The same turns and mirrors carry the whole set onto itself and the rows of a family onto each other. Which other rows belong to the same family as each row named below? List them in the order they appear above.
These 15 rows form 3 families of 5 rows each.
kezul: [ 34   7   0 -14   0   1  -7  -1 -11   5  31  23  -1  15  -7 -15  12  -6
  13 -18]
rola: [-16 -10 -18  10  -2 -14   3 -11 -21  14  10   9 -15  -6   0   8   4 -16
   8   2]
lom: [  2   0   8   0 -31  34  -4  21  -7  15  22  18  -2 -13 -13  16  -3 -15
  -7  -2]
bino: [ 15   5   4   7 -16   7 -27   9 -13   2   7   5 -11 -11   3  -1 -14 -16
 -31 -43]
Dus: [ 40  -6   8   6  -8   5   7  -3  -6  13 -11  10  -1   2 -14   8  10  13
 -17   3]
Resat: [ 23   9   9  -9  13   5  -4  -5 -14  -8  27   5 -14   8   4  -8  20  -6
  10 -24]
lebik: [ 17   2   4   6 -10  11 -28 -12 -16 -13  14  10 -14 -15  14  -8 -21 -23
 -22 -25]
bul: [ 22  10  14 -13   3   3   0  12  -4  -8  26  20  -5   8   1 -27   0  -3
  16 -14]
Lani: [ 10  14  -6   6 -10   8 -21   5 -13  -3  13  18 -14 -18  18 -17 -11 -20
 -37 -18]
dat: [ -3  -3   4  -3 -28  33  15  11   8  16  16   6  -1 -19  -8   2  -4 -17
  -6  -3]
gaso: [-14   3  -5  25   6 -13   5 -16 -24  11   5  22 -10 -16  -2  13  -4  -5
  -2  -7]
kozu: [ 22   1  17  -4 -12  -5   5 -14 -13   5 -18  10  -8   6 -27   5  -3   6
 -25  -3]
sak: [  3  -9  -3   2 -18  26  -1  14   4  19  30  16 -15 -25 -24   8  -7 -11
   7 -12]
zinu: [ 33  -5   8  -2 -13  -7  23  -2  -7   7 -13  16 -17  10 -13  -3  -7   0
 -28  -9]
gazad: [-20   3 -21  10  11  -9  14  -1 -16   2   4  15  -7   6  -3   9  -3 -12
  -1  -3]

The rest of the family of bino: Dus, Resat, gaso, sak
The rest of the family of kozu: kezul, rola, lom, lebik
The rest of the family of gazad: bul, Lani, dat, zinu

The same turns and mirrors carry the whole set onto itself and the rows of a family onto each other. Which other rows belong to the same family as each row named below? List them in the order they appear above.
These 40 rows form 5 families of 8 rows each.
pifub: [ 11 -19 -19   0  19   2  12  27   7  -1   6  13  -1  -4  11  25  11 -17
  -3  -4  16 -17   9   0 -13  18   4  -3]
fite: [  1  -4 -31  -9   1  -3 -10  12  12   3 -21 -13   0  -4  26  -2  -2 -24
  -2   7 -30 -36  13 -12  -9   3   7   3]
sivod: [  5 -13  -8   3  13   7   9  -2   7   1   5  25  -3  -8  -4  11 -12   0
  -2  11  28 -22  11   3   9 -23  13  -4]
nedo: [ 23 -10 -11  -8  13 -24 -13  27  18  12 -22 -17 -13  -7  11  -7 -12  -4
 -13   8 -19  -9   5  -3 -12  13  -1 -13]
vumeb: [-14  -5  11  -1  16 -13  20   1  -6   1 -10  -2  10   1   4 -15  10  -1
  15 -20 -22  -7  12 -11  25   0  11  13]
dod: [-11 -13 -28 -10   5   8   0  15  10   5 -13   1   5  -2  25  10   6 -25
   5   4 -13 -40  11 -14  -2  14  10   7]
furob: [  5  12  -6   9   3   0  -9  -6   5  17   8   2  -6  25   0  14  15 -14
 -13  -7  28 -18   7   3  10   8   5  -8]
fiza: [ -9   6 -11   7  -2  11 -12  -4   8  23  -6   0  -3  27   3  11  24 -15
  -7 -10  19 -26   6   0  11   7   8  -3]
nor: [  6  -6  10   7 -12  15   2   3   3 -15  -9  11  10 -22  21   9 -16  -4
   4 -10  11  22   3  -1 -15  19  15   1]
Muguz: [ 12  -4  16  14 -12  -1  -1  13   9  -7 -29  -4   3 -11  23  -6 -18   0
  17 -10  -2  26   9   8 -12   9  11  -8]
zug: [ 22   5 -15  12   6   1 -12   0  19  16 -17   2 -14 -22  -2 -10 -26  13
  -4  17  -5   3 -13  -9  -6 -15  -3   1]
Selu: [ 18  12  -2   0  -2 -16 -21  -4  11  24  -3  -4 -13  15  -7   4   4   3
 -24  -4  18  -5  -1  -5   9  16  -2 -11]
tizi: [ 10  -1 -20  -9   7 -19 -12  16  18  10 -24 -19  -7  -4  22 -10 -17 -16
  -5  14 -31 -23   7 -10  -3  11   4  -5]
zimal: [ 32  -7 -10   1  21 -26   0  27  16   3  -4  -7 -14  -5   6   5 -11  -8
 -12   6  -2   0   5   4 -14  16  -2 -15]
vig: [ -7  -5 -19  13   2  14   2   2  10  10 -20   9  -1  -1  11  -4  -3  -8
  22   9   2 -32  12  -1   8 -36   8   6]
Zeso: [ -4  -9  15  -1 -18   0  -5   2   6 -14 -33  -8   9  -6  27 -11 -20  -9
  10  -7 -11   3  24   9  -2  -5  24 -10]
pugu: [ -2 -10 -27   0  12   7  12  16   7  -3   4  10   4   0  21  22   6 -28
   6   2   4 -31  12  -7  -4  17   8   5]
Bila: [  7  15 -19   1 -13  -7 -29  -9  16  26 -25 -14 -14  15   2  -3  10   0
 -16  -7  -8 -13  -2  -9   4   9  -1  -3]
nove: [ -5  20 -22   7 -11   1 -20 -13  16  24 -21 -13 -10  22   9   0  10 -11
  -5  -3  -7 -20   0  -8  13   9   3   0]
gaka: [ -3  -9   9  -2 -14  19   0  -4   0 -18  -8  12  15 -21  22   9 -16  -9
  -1  -9   9  10   9  -4 -11  14  23   2]
zedim: [ 22  -5  -8   4  12  -1  -6   1  17  13  -5  13 -13 -23 -10  -1 -26  16
 -14  16  13   2 -11  -6  -3 -10   2  -4]
kag: [  2  16   4  14  18  -9  13   0  -6   1  -5 -13   7  -7   6 -21   3  -5
  10 -16 -34   9  -3 -14   6   1   4  16]
mabip: [ -6  15 -23  11  -8  10 -17 -11  10  19 -13  -7  -6  25   8   7  22 -18
  -6 -10   2 -25   6  -2   7   0   6   0]
ritez: [ -3   3 -19  16   0  10  -6   3  16  19 -30   0  -5  -6  13 -12 -12  -2
  23  14 -11 -23   1  -8   6 -29   2   7]
natog: [ 20  21 -13   4  -9 -17 -25 -11  13  20 -10 -12 -16  14  -2  -1   2   0
 -22  -3   1  -5  -1  -7   4  10  -4  -7]
kupo: [ 17   8  -3   4   1  -7 -17  -2   4  18   5   1 -10  18  -7  11  16  -3
 -24 -10  27 -10   5   1   2   7   1 -11]
Kuzi: [-10 -11  11  -8 -18   7  -3  -5   3 -19 -24  -1  13  -9  27  -5 -20 -13
   3  -5  -6  -4  24   4  -2  -2  29  -5]
pelag: [ -7 -18   7 -12  19  -5  17  -4  -6  -7  -3   6   7  -9 -12  -4  14   6
 -14 -27 -14   0  10  -7  13   1  19   8]
Rika: [ -7 -15 -11   6   7  14   7   1   7   7  -8  20   0  -2   3   6  -3  -5
  12   8  19 -33  15   1  12 -30  13   1]
duduz: [ 12  -5  13  14 -11   7   1  10   6 -10 -18   4   6 -17  21   2 -16   0
  12 -11   6  28   2   3 -17  16  10  -2]
Susa: [ -9 -11   9  -8 -17  16  -2  -7   0 -21 -14   8  16 -16  25   3 -18 -13
  -2  -6   2  -1  18  -1  -6   6  29  -1]
Zosa: [ 21 -15  -8   0  24 -14  10  30  14   5   4   6  -9  -3   6  18  -4  -9
  -6   3  15  -5   3   3  -7  26   1 -12]
tufif: [ 18 -12  -7   1  14   3   2  -1  10   5   4  22  -9 -18 -11   8 -18  10
 -15  11  25  -7   1   0  -1 -18   8  -6]
retum: [  8   2   0   3  23  -2  10  -5  -5  -7   2  -5   4 -17  -8 -11   7   4
 -19 -23 -25  17  -5  -8  -7   2  11  10]
Gitu: [ 10   3 -19  14   1   7 -13   4  19  21 -30  -3 -11 -16   6 -15 -17   9
  10  14 -14  -9  -9 -10  -4 -23  -3   5]
zum: [  6  -6  17   8 -14  -4  -4   9   9  -9 -35  -9   4  -6  25 -11 -20  -4
  16  -8 -10  15  18  10  -7  -1  16 -10]
Teb: [ -3  -1  11   2  23  -1   7   5  -1  11 -10  -9   7 -15  -4 -19   5   9
  -4 -18 -28  14 -12 -16   3  13   7  13]
nug: [ -3   1   6  -4  26  -8  21 -11  -2  -8   8   1   5 -11  -9  -5  -4   1
 -15 -15 -17  12  -2  -9  16  13  18   8]
nadas: [ -2  -2   5   6  12  -6   9   6 -10   2 -15  -9  10  -5   5 -20  21   1
  10 -28 -31  -2   9 -11   3 -11   5  16]
kiv: [ -3  -1   0  -1  15 -14  24  -9 -10 -16   2   2   7   0  -1  -6  12  -6
   0 -25 -20  -4  19  -4  15 -11  16  11]

The rest of the family of duduz: nor, Muguz, Zeso, gaka, Kuzi, Susa, zum
The rest of the family of furob: fiza, Selu, Bila, nove, mabip, natog, kupo
The rest of the family of Gitu: sivod, zug, vig, zedim, ritez, Rika, tufif

The same turns and mirrors carry the whole set onto itself and the rows of a family onto each other. Which other rows belong to the same family as each row named below? List them in the order they appear above.
These 16 rows form 4 families of 4 rows each.
tuvag: [  0   4   2  18  16   4  28  -1  -8   0   4 -26  -2  15   4  10]
Zasa: [ -6   0  -9 -27 -22  19  -3  -9  -6  10   0   6   8   1  -7 -12]
sazo: [ 10 -10  -1 -20  -6  -4  -3  30  -9  -1  -8  -2   6 -14  19 -14]
Vov: [ 11  -9  -3  22   8 -10 -12  -2   1  -3  12   6 -23 -13   6   7]
vubi: [ -1  -2  -2  21  21 -12  -9 -11 -23   7   8   1 -14   5  13   9]
vedov: [ -5  -5  -2  15  16  13  24  -9   7   3  15 -10  12  21  -4   3]
Lutun: [ 23  -3   0  -6 -13 -11  16  20   4  -1  -3   6   9   2  23 -24]
sab: [ 23 -24   1 -26   0   0  10  11  -4   1  -2  10  10  -5   7 -21]
nem: [ 10   2  -2  20  15   2  31 -14  13  -6   8  -2  -4  13  -2   5]
lota: [ 22  -1   0 -26   1 -13  18  16 -10   7 -11  -4   5  -7  16 -15]
sir: [-10  11  -1 -21 -22   5  -9  15  -9  10   2 -12  12   4   2 -15]
sesu: [ -4   4  -2  12   5  -8  17  -3  19  -6   4 -18  10  23  -6  14]
navol: [  5 -25  -7  24  13   4  -6 -14 -11   2  10  11 -12  -1  13   6]
Vud: [-16  11  -2 -15 -17  12 -16   4  -9 -16  -3   8   1   4  -5 -11]
von: [ -6  10   1 -27 -17   4 -12  -2 -24   3  -3  -8  -4   2  -9 -10]
Kuv: [  4 -11  -3  21  10  -7  -4 -25  -5  -9   7  12 -15  13  -1  10]

The rest of the family of navol: vedov, lota, von
The rest of the family of Kuv: sazo, nem, sir
The rest of the family of vubi: tuvag, Zasa, sab

The same turns and mirrors carry the whole set onto itself and the rows of a family onto each other. Which other rows belong to the same family as each row named below? List them in the order they appear above.
These 32 rows form 4 families of 8 rows each.
Rofed: [ -8   9  14  25 -12 -11  25  20  -9 -13  10 -14  16  11 -18]
fet: [ 17  17  -6  -2 -12 -10   6  14 -13 -13  -4   5  43  -3  14]
pazud: [-17  -7   6  -5 -53   8   8  -2 -16  10   1 -11  22  -2  10]
muzo: [  2  -4   3   0 -27 -20   1  -3  -4 -12   6  35  18  12   4]
dofof: [  2  10  -5   0 -36   5  19   6 -13  11 -16 -13  15  35   2]
vuri: [  2   8  20   7 -14  -4  27  22  -9 -11  11 -20  12   7 -17]
Tenob: [ 11  16  20  -3 -19  15 -18  34 -14 -11   9   0  14  18  12]
Latan: [ -5   4  19   6 -22  16 -16   8  -7 -19 -13  18  -3  19   5]
dutes: [ 14   2   4  21 -28 -14   3   3  -2 -15   8  33  19  10  10]
kefi: [-10  -1  23  23 -29  16 -15   7   0  -7 -10  13  -1   6   9]
Dezug: [-14   1  13  19 -26  15 -17  13   1 -17  -8   9  -5  21   1]
felot: [ 11  23  21   5 -22  18  -7  39 -16  -7   0  -2  20  13  13]
gete: [-26 -14  18   0 -21   0  21  12   5 -10  20   8  21  -5   7]
nefus: [  0  14   0   4 -33  -4  24   7 -17  12 -13 -20  14  29   7]
puvu: [-12  -1   7  14 -17 -16  19  24 -10  -8   4 -23  11  10 -19]
nagaz: [ -4  -6  17  16 -22  14 -20   5   1 -14  -6  15  -5  14   6]
pefez: [ -5   8  17  14 -17 -12  30  23 -10  -7   0 -20  17  11 -17]
vod: [  7  10 -11   6 -30  -5  17  10 -14   9 -13 -23  13  27  14]
tezu: [ 23  23  -7   6 -15   0   4  13  -9 -15  -2  11  29  -8  17]
gesi: [-29 -18   8  -4 -20  -1  11  14   6  -6  19  -1  21  -6   4]
boza: [ 12  -4   0   8 -29 -12  -1  -5   3 -14   9  32  12   9   4]
Gez: [ 14  -5   0  12 -27  -9   9 -10  -4 -12   9  30  22  14  -1]
faku: [  3  24  25   0 -28  21 -11  33  -9  -6   7 -10  18  12  13]
kesin: [-31 -16   9   1 -15 -11  14  21   3  -3  10  -6  27  -1   9]
nomak: [  1   6  -2   2 -32   6  28  -1 -10  19  -5 -18  12  25   5]
Kegu: [-18 -17  -4   2 -50   3  -4   2 -17   0  -9  -5  20   6  19]
duz: [ 18  26 -10 -10 -10  -5   9  11 -22  -9   2   8  28   4   8]
nupi: [ 16  29  -4   1 -14  -6   8  18 -20 -14  -1   9  34   0  15]
Dudu: [ -8  -8  -4  -1 -54   8  -3   1  -5   8  -5  -8  27  -3  17]
kuze: [-16 -18  -4  -1 -47   7  -1  -3 -12   7   3  -9  22  -2  15]
Gim: [ 11  19  16  15 -21  17  -9  41 -11  -1   5  -8  13   9   9]
rodov: [-28 -12  17  -5 -11  -4   5  14   3 -11  20  -3  27  -2   5]

The rest of the family of fet: Rofed, dofof, Dezug, Gez, faku, Dudu, rodov
The rest of the family of Latan: pazud, Tenob, dutes, puvu, tezu, kesin, nomak

The same turns and mirrors carry the whole set onto itself and the rows of a family onto each other. Which other rows belong to the same family as each row named below? List them in the order they appear above.
These 32 rows form 4 families of 8 rows each.
duku: [  9 -15  12  19 -23   5   3 -11  22]
gagu: [  1 -31   2  13 -11  27 -23 -17  -1]
dib: [  5 -33  17 -15   2  11   5  -2   5]
Foto: [-14 -18  10   2   7  13 -20  12 -23]
mebin: [-12   0   0  27 -23  11 -16   4 -14]
vebi: [  3 -29   5  13 -11  27 -21 -20  -3]
Lume: [ -7  -6  21   7 -11 -10  14  18  -5]
gos: [-10 -20  15  -5   3  13 -10  15 -25]
bege: [  5 -16   9  20 -30  -1   4 -10  17]
Nit: [ -2 -26  -2   6 -12  24 -23 -20  -9]
nuga: [ 19 -13  -2   7  -8   3   7  -4 -22]
leb: [-19 -22  22   2 -11  17 -22   9  18]
toz: [-21 -25  24  10 -13  11 -18  14  16]
nuveb: [-12 -18  12  -1   9  15 -19  11 -21]
Mefas: [-10  -4  17   4 -11 -12   6  22  -1]
kot: [-13  -2   3  34 -22   4 -17   4  -9]
govu: [ 10 -28  20 -10   1   8   6 -11   6]
Fetuk: [  6 -34  21 -10   3   4   3  -4   9]
pob: [-14  -6   3  26 -25   5 -22  12 -11]
suruf: [-25 -21  23  10 -13  12 -20   5  18]
Fedop: [-11   1   1  30 -24  10 -16   5 -10]
sase: [  4 -35  20 -12   3   4   3  -3   5]
Bukal: [-24 -21  25  10 -14  11 -17   8  17]
Zopon: [  7 -17   9  15 -28   1   6 -11  20]
laf: [ 17 -13  -5   8  -7   4   4  -7 -22]
Dagu: [ -8  -3  16   5  -9 -13  10  19  -3]
pitu: [ 14 -10  -5   8  -6   4   5 -13 -20]
guzin: [  0 -27   0  11  -9  25 -27 -16   1]
Vinuv: [  6 -14   8  21 -26   0  -6 -15  20]
der: [ -3  -7  25   9 -10 -10   8  20   4]
Vufif: [ 13 -11   1  15 -12  -3   6  -8 -25]
lelo: [-16 -20   8   0   3  11 -17  12 -26]

The rest of the family of Foto: gagu, Fedop, sase, Bukal, Zopon, laf, Dagu
The rest of the family of duku: dib, Lume, toz, kot, pitu, guzin, lelo
The rest of the family of Vinuv: gos, Nit, leb, govu, pob, der, Vufif

The same turns and mirrors carry the whole set onto itself and the rows of a family onto each other. Which other rows belong to the same family as each row named below? List them in the order they appear above.
These 36 rows form 12 families of 3 rows each.
Kar: [-20  -2  12 -22  23  22  14  -6]
vad: [-18   1  -4  -6 -28   3  13   1]
dama: [-35  -6  26  11  13  -3  -7   2]
sarad: [-17  -1   5 -20  26   6  21 -11]
roka: [-16  -5  10 -22  24  13  21  -2]
Dogu: [-15  -4  -7  -4 -24   0  10   3]
sokud: [-18   2  11 -22  26  12  19  -4]
fufi: [-14   7   3 -23  22  12  20  -6]
Gusog: [-39  -2  24  12   4  -5  -8   0]
kulu: [-20  -3   2 -28  18  15  18  -7]
Lif: [-42  -2  23   3  10   9  -9   2]
dife: [-20  -6  -6   1 -23  -9  12  -4]
Mepad: [-39   5  31  11   7   1  -2  -4]
Mak: [-39  -5  30  12   6   1  -3  -2]
Novur: [-36   1  31  14   5   0  -1   2]
tum: [ -8  -3   7   2 -27   5   8   0]
vezis: [ -5   5  15 -20  17  11  24  -7]
pez: [-10  -3  -2  -5 -25   3  15  -5]
kog: [-46  -2  16  11   4 -10  -2   2]
repop: [-39   1  23  13   9  -5  -5   1]
Sotuz: [-39   2  23  11  14 -10   0  -3]
supa: [ -9  -6   1  -4 -27   2  12  -1]
pav: [-15  -3  -4 -10 -27   5   7   0]
nafud: [-40   2  28  12   7   5  -5  -1]
tal: [ -2   2   4  -4 -22  -1  14  -4]
kat: [ -9   2  11 -23  21   9  22  -7]
Kufuz: [-42  -2  26   8   9   5  -8  -1]
Gofik: [-12  -1  11 -24  23   5  21 -10]
noze: [-17  -4   3  -3 -30   2  13  -5]
Rimi: [ -8   1  -5   0 -24   4  10  -5]
Vave: [-14  -3  -6  -1 -25   6   7   3]
telop: [-19   1   8 -25  23  13  20  -9]
suru: [-11   0   6 -22  26   6  17  -7]
ganun: [-15  -5   8 -24  23   5  22  -8]
Feti: [-17  -3  -6  -1 -26  -3  12   0]
Dobez: [-43   1  27   7   4  -6  -5  -2]

The rest of the family of repop: supa, telop
The rest of the family of Vave: Mepad, ganun
The rest of the family of Gofik: Dogu, nafud
The rest of the family of vezis: Lif, dife
The rest of the family of Dobez: roka, Rimi
The rest of the family of Feti: kat, Kufuz
The rest of the family of kog: Kar, tal

